One turn sends every row of this set to another row. A few are shown first. Where does it send the rows asked after them?
vez: [ 1.43  1.74 -2.28  1.49  1.14  2.98  1.91  0.20  0.57 -1.23 -2.91 -2.36
 -4.74 -0.90 -0.17  0.91  2.38  0.34]
Rada: [ 0.01  2.68  0.75  1.45  1.11  1.82  1.07 -0.10  0.04 -1.86  0.42 -1.35
 -1.65 -1.80 -1.70 -0.49  0.16  0.77]
faveg: [ 2.19  4.97 -0.99 -0.59 -0.38  1.08  1.40 -0.04 -0.43 -1.13 -1.15  1.53
 -3.10 -1.17 -0.77  0.43  0.36  1.03]
dida: [ 0.37  0.86 -0.89 -2.05 -1.40  2.35  2.10  3.08  0.32 -0.69  0.40 -1.26
 -0.48  0.71 -1.00  0.35  0.35  1.26]
kar: [ 0.64  3.26 -3.12  0.63 -2.64  1.43  0.59  0.43  1.15 -0.92 -1.27 -2.30
 -3.07 -0.47 -0.04  0.06 -0.19  1.47]
Nuve: [-0.28  2.89  0.37  0.35 -0.99  2.78  3.24  0.68  0.58 -1.24 -2.71  0.45
 -2.48 -1.00 -1.16 -0.14  2.94  3.09]
zizak: [ 1.75 -1.86 -3.10 -2.00 -1.02  2.24  3.03  1.46 -1.02 -0.82 -1.74  0.11
 -3.34  0.28 -2.48  0.87  0.50  0.97]
Sudu: [ 1.75 -1.91 -2.42 -1.19  0.52  2.75  2.69  0.46 -0.41 -1.05 -0.90  0.28
 -3.57  0.98 -1.12  1.78  1.54  1.92]
bipun: [-1.68  3.29 -0.45 -1.01 -0.88  1.60  4.11  0.71 -1.31 -1.26 -1.98 -0.49
 -2.48 -1.21 -3.32  0.32  1.56  1.43]
maf: [-0.34  0.85 -1.62 -0.61 -1.47  2.18  2.52  3.06 -0.86  0.04  0.52  0.16
 -2.55  0.89  0.99  0.63  2.21  0.50]
puvu: [ 1.00  0.78 -1.55 -0.05 -2.44  0.96  2.12  2.37 -0.41 -0.32  0.45  1.39
 -0.55  0.90 -1.26  1.51  1.15  0.47]
fil: [ 2.31 -1.49 -1.06 -1.86 -0.05  1.88  2.14 -0.93  0.73 -1.35 -0.73  0.72
 -2.93 -2.26 -3.46  0.51  0.86  0.39]
tave: [-0.28  2.96 -2.97  1.49 -2.06  1.01  0.45 -0.48  0.47 -1.06 -0.18 -1.71
 -3.14 -0.33  0.49  0.77  0.24  1.01]
vav: [-1.40  1.83  0.10 -0.80 -2.05  1.70  2.15 -0.57 -1.09 -1.24 -1.39  1.32
 -1.59 -2.94 -1.22 -0.48  1.68  2.21]
Sibef: [ 0.98 -3.32 -2.18  0.10 -0.65  2.32  2.40  0.84 -0.91 -0.98 -0.68  0.38
 -2.76 -0.20 -1.87  0.81  1.42  1.06]
vuvap: [ 2.46 -0.83 -1.65  0.11  0.05  1.98  3.08  0.08  0.26 -0.84 -1.71  2.02
 -5.00 -1.26 -1.82  0.58  2.82  0.05]
nofaz: [ 0.58  3.00 -0.89  1.03 -1.16  1.84  1.96  2.44 -0.97 -0.91 -1.82 -0.59
 -3.64 -2.26 -1.13 -2.55  0.81 -0.13]
naf: [ 0.03  2.74 -2.97  2.18 -2.76  0.68  0.82  0.40  0.57 -1.46 -0.72 -2.28
 -2.50 -0.53 -1.12  0.36 -0.07  0.59]
vobu: [ 0.86 -0.98 -1.48 -1.82  1.15  2.68  3.52  0.48  0.08 -1.09 -1.12 -1.16
 -5.18 -1.41 -2.40 -0.25  1.67 -0.26]
dop: [ 1.31  1.85 -2.95 -1.60 -0.11  1.55  1.57 -0.88 -0.67 -1.42 -2.23 -2.79
 -2.87 -2.15 -2.63  1.23 -0.76 -0.50]
tugot: [ 2.17  0.26 -2.44  1.32 -1.76  1.46  0.27 -1.44 -0.15 -1.27 -2.32  0.47
 -2.63 -3.43 -0.48  0.35  1.38 -0.03]

Sudu -> zizak
bipun -> vav
puvu -> maf
Where do these go?
Rada -> faveg
fil -> vuvap
tugot -> vez
kar -> naf

